One turn sends every row of this set to another row. A few are shown first. Where does it send the rows asked after them?
z417: -5; -7; -9; -15; 9; 16; -13; 1; 29; -15; -32; 6; 12; -16; 2
z633: 13; -1; 18; 26; 17; 17; 1; 25; 6; 8; 7; -10; 13; -22; 12
z846: 23; 15; 0; 15; -4; -2; 7; 23; 15; 17; 17; -18; 19; 2; 7
z75: 10; -1; 17; 24; 21; 19; 1; 23; 4; 6; 9; -6; 13; -28; 13
z88: -14; -9; -7; -18; 16; 30; -5; -4; 27; 4; -22; -1; 6; -18; 1
z89: 9; -12; -2; -3; -12; -14; -26; -13; -16; -30; 2; 9; -12; 7; 3
z301: -25; 14; 11; -11; 6; -11; 0; 17; -20; 2; 13; 12; -3; 9; -24
z515: -10; -20; -8; 0; -3; -21; -17; -4; -26; -5; 5; -2; -23; 19; -8
z806: 15; -14; 4; 6; -18; -15; -24; -5; -10; -29; -2; -5; -12; 20; -2
z50: -13; -20; -8; 1; -4; -22; -21; 1; -25; -6; 2; -2; -17; 20; -11
z966: 13; -12; 1; 4; -14; -14; -23; -15; -14; -28; 1; 0; -18; 15; 2
z722: -9; -21; -7; 3; -5; -20; -17; -3; -24; -4; 4; -7; -20; 23; -10
z354: -2; -9; -1; -3; 8; 34; 2; -5; 36; 9; -22; -20; -1; 5; 2
z260: -4; -1; -10; -14; 7; 23; -3; -20; 25; -11; -27; 4; 0; -14; 10
z69: -22; 17; 9; -8; 3; -8; 7; 4; -20; 4; 19; 9; -12; 10; -19
z880: -16; 16; 11; -1; -2; -6; 11; 3; -16; 6; 17; -2; -16; 23; -21
z36: -7; -6; -6; -13; 13; 35; 4; -14; 29; 7; -20; -10; -6; -7; 5
z728: 8; -13; 0; -4; -12; -16; -31; -3; -14; -32; -1; 9; -7; 6; -2
z890: 7; -7; -1; 2; -2; 18; -4; -4; 39; -9; -34; -17; 3; 9; 0
z148: -4; -15; 0; -6; 11; 28; -5; 10; 37; 7; -25; -18; 10; 3; -5
z24: 4; 0; -5; -4; 1; 25; 4; -20; 33; -7; -28; -12; -5; -1; 8
z347: -9; -12; -3; -14; 15; 26; -11; 11; 30; 3; -26; -7; 14; -11; -5
z707: -9; -23; -7; 4; -3; -22; -19; 1; -23; -6; 3; -6; -17; 22; -11
z250: 15; 1; 19; 27; 18; 20; 5; 19; 7; 9; 9; -12; 9; -22; 14
z597: 11; 2; 18; 24; 20; 21; 7; 13; 3; 8; 10; -10; 6; -26; 17
z430: 13; 21; -6; 1; 2; 2; 10; 2; -1; 16; 23; 3; 12; -21; 17
z499: 15; 13; 0; 5; 1; -5; -2; 36; 13; 12; 14; -7; 31; -8; 3
z32: 8; 15; -6; -4; 5; -3; -1; 21; 3; 12; 18; 5; 26; -24; 10
z4: -1; -11; -3; -7; 3; 14; -12; 10; 38; -13; -35; -9; 16; -2; -4
z639: 11; -15; 3; 1; -15; -20; -31; 2; -11; -31; -3; 2; -6; 14; -4
z709: 21; 20; 1; 12; -3; 4; 16; 4; 7; 19; 21; -15; 8; -6; 16
z118: -13; 12; 16; 2; -2; -9; 6; 18; -11; 3; 13; -4; -8; 27; -26
z79: -13; -21; -10; 0; -2; -23; -21; -2; -26; -6; 2; -1; -18; 15; -9
z127: 9; 2; 18; 22; 22; 18; 4; 18; 3; 5; 10; -3; 8; -30; 16
z691: -18; 10; 12; -5; 0; -14; 1; 24; -15; 2; 11; 5; -1; 18; -28

z50 moves to z79
z4 moves to z417
Now these:
z354 moves to z148
z728 moves to z89
z32 moves to z430
z597 moves to z250
z69 moves to z880

